One turn sends every row of this set to another row. A few are shown first. Where does it send the rows asked after them?
j_76: [-0.56  1.19 -3.10 -0.29  1.20  0.50  1.54 -0.16  1.53 -0.47 -0.95 -1.65
  0.45 -0.21 -0.83 -0.61 -0.83  0.73  0.05  3.37 -0.10 -0.75 -0.90 -1.70
 -1.17  0.49  0.70 -2.34 -0.83 -4.41 -0.32 -0.45  0.44 -0.04  1.29  2.01
 -0.10 -2.42 -3.03 -1.30  0.43  2.21  1.33  0.57 -1.63]
j_279: [-0.70  1.59  2.94 -2.35  0.18 -0.31 -0.25  2.33  1.19  2.66 -0.18  1.09
  0.51  0.30 -3.06  2.45  0.15 -1.40 -0.37 -0.45  1.85  0.39  0.01 -2.72
 -1.60 -1.70  1.54 -0.09 -0.26  0.74  2.29  2.78  0.84 -1.61  0.59 -1.66
  0.02 -0.97 -0.43  2.18 -0.25 -0.85  0.58  0.57  1.98]
j_3: [-1.63  1.76 -2.11 -3.27  1.10  0.95 -1.58 -0.60 -0.91 -0.13 -0.40 -0.20
  0.48 -1.73 -1.52  3.19 -1.06  1.06 -0.70 -4.25 -1.29  0.41  2.39  0.71
  2.69  1.61  0.67 -2.44  0.93 -1.33 -0.54 -1.78 -0.83  2.13 -3.67  0.06
 -0.72 -1.36 -0.65 -0.52 -1.21 -2.17 -0.02  1.87  0.58]
j_69: [-0.24 -2.82 -0.05 -0.87  0.81  0.32 -0.47 -0.46  1.36 -0.97  0.37  0.48
 -1.79 -0.42  0.94 -0.10 -1.68  0.31  1.20 -0.02 -3.35 -1.47  2.09 -3.27
 -1.52  1.77 -3.41  0.19 -1.26 -0.61 -0.56  0.55  0.63 -1.54  1.40  1.42
  1.05 -2.45 -2.66  1.24 -0.21  0.44  0.29  0.97  1.14]
j_545: [-0.93  0.63 -1.85 -0.32  0.44  1.08  0.59 -0.51  0.37 -0.04 -0.44 -0.17
  0.35 -1.05 -0.92  0.54 -0.23  1.88  2.09  3.04  0.85 -0.71 -0.14 -1.59
 -1.28 -1.73  1.66 -2.53 -0.87 -4.41 -0.89  0.42  1.19  1.33 -0.44  2.07
 -1.53 -1.51 -2.07 -1.61  2.22  1.15  0.84 -1.04 -1.94]
j_730: [-1.67  1.34 -2.10 -2.38  0.34  0.67 -1.94  1.07 -1.70 -0.07 -1.62 -0.89
 -1.22 -1.41 -1.72  2.10 -0.39 -0.21 -1.12 -3.56 -1.14  1.28  2.33  1.65
  2.47  1.23 -0.92 -1.11  1.61 -2.00 -0.78 -2.06 -2.25  0.51 -3.59  1.11
  0.47 -1.65 -1.05 -0.41 -2.23 -2.35  0.00  1.42  1.91]
j_271: [ 2.43 -0.84 -0.66  1.19  0.69 -0.88 -0.15  0.11 -1.21  0.08  0.18  0.29
  3.19  0.48 -2.35  2.26 -0.43  1.05  0.73 -1.02  0.09  2.68 -0.13 -0.82
 -0.47  2.78 -1.84 -2.23  0.98  0.31 -1.43 -0.02 -1.31  0.17 -0.78  1.10
 -1.74 -2.00  1.69  1.27 -0.50 -3.39 -1.78  0.13 -2.03]
j_273: [-1.28  1.53  1.75 -2.83  0.21 -0.95 -0.85  2.65  1.48  1.71  0.50  0.17
  0.57  0.03 -4.13  1.68 -0.11 -1.98 -0.60 -0.08  1.73  0.73 -2.42 -2.32
 -1.38 -0.63  0.61 -0.25 -1.32  0.61  2.12  0.62  0.95 -0.80  0.45 -1.47
 -0.01 -0.20 -0.11  1.28 -1.65 -0.64  0.08  1.71  3.18]
j_843: [-1.90  1.15 -2.53 -2.31  2.09  0.68 -2.33  0.87 -0.55 -0.48 -0.45 -2.10
 -0.84 -0.79 -1.16  0.73 -1.04 -0.02 -0.99 -4.06 -0.66  0.20  2.48  1.96
  3.67  1.24  0.78 -1.01  1.11 -2.44 -0.85 -0.55 -1.45  1.56 -2.51  0.27
  0.13 -2.85 -1.24  0.40 -1.43 -2.12  0.68  0.18  2.00]
j_579: [-0.87  0.56  2.06 -3.54  0.50 -1.00  0.03  2.83  2.01  1.95 -0.01  0.73
  1.51 -0.13 -2.61  0.50  0.43 -1.57  1.36 -1.04  2.02  1.27 -0.84 -2.28
  1.10 -1.03  2.50  1.31 -0.30 -0.11  1.77  1.77  1.35 -1.93  0.71 -1.94
  0.38 -0.96  0.28  1.10 -0.52 -0.88  0.68 -0.13  2.61]
j_399: [ 2.23  0.66  0.26  1.35  0.40 -0.79 -0.89  0.74 -0.36  1.21 -0.61  1.01
  2.90  1.05 -1.18  1.75 -0.77  0.73  0.05 -1.67 -0.22  2.85  0.41  0.61
 -0.56  2.98 -1.98 -2.40  1.49 -0.35 -1.11 -1.36 -0.61  0.38 -1.56  1.74
 -0.62 -0.94  0.74  0.71 -1.03 -2.86 -2.31 -0.88 -2.19]
j_954: [ 0.27  2.15  2.67 -2.42 -0.52 -0.73  0.26  0.75 -0.57  0.59  0.27 -0.01
  1.47  0.65 -0.15 -0.35  2.67  0.56  1.72 -0.51 -0.39  0.51  1.46  2.16
 -1.14 -0.01  0.28  2.73  1.68  1.36  0.17  1.47 -0.81 -1.11 -1.15 -0.28
 -0.86 -1.90 -1.39 -0.09  0.97 -0.65  5.23  1.44  0.07]
j_617: [-0.57  2.04  2.80 -0.97 -0.52 -1.65  0.44  1.88 -0.73  0.15 -0.03 -0.14
  0.97  0.62  0.48 -0.63  3.25  0.46  1.13 -0.49 -0.24 -0.16  1.46  1.35
 -0.07  0.79  0.66  2.53  1.85  0.55 -1.12 -0.23 -1.19 -1.68 -1.16  0.74
 -0.69 -0.12 -0.49 -0.48  2.29 -0.26  4.52  1.40  0.22]
j_256: [-0.55 -2.64 -1.07 -0.83  1.25  0.91 -1.38 -0.38  1.02 -0.40 -0.24 -0.15
 -0.83 -0.71  1.23 -0.65 -1.57 -0.56  0.42 -0.52 -3.49 -1.04  2.43 -2.26
 -2.52  1.46 -2.36  0.01  0.28  1.27  0.55  0.91  1.06 -1.68  0.52  0.84
  0.76 -2.39 -3.09  1.54  0.15  1.86 -0.63  1.25  1.16]
j_497: [ 0.00 -0.03 -1.37  0.38  0.74  1.01  1.26  0.31  0.84 -0.78 -0.27 -1.97
 -0.36 -0.74 -0.72 -0.93 -0.78  1.93  1.01  3.43 -0.90 -0.44 -0.96 -2.03
  0.05 -0.80  0.64 -2.67 -1.10 -3.60 -1.73  0.85  0.59  1.16 -0.74  2.23
 -0.25 -2.92 -2.00 -0.75  0.61  1.43  1.88 -1.34 -2.41]

j_617 turns into j_256
j_399 turns into j_954
j_545 turns into j_843
Now find these:
j_497 turns into j_730
j_76 turns into j_3

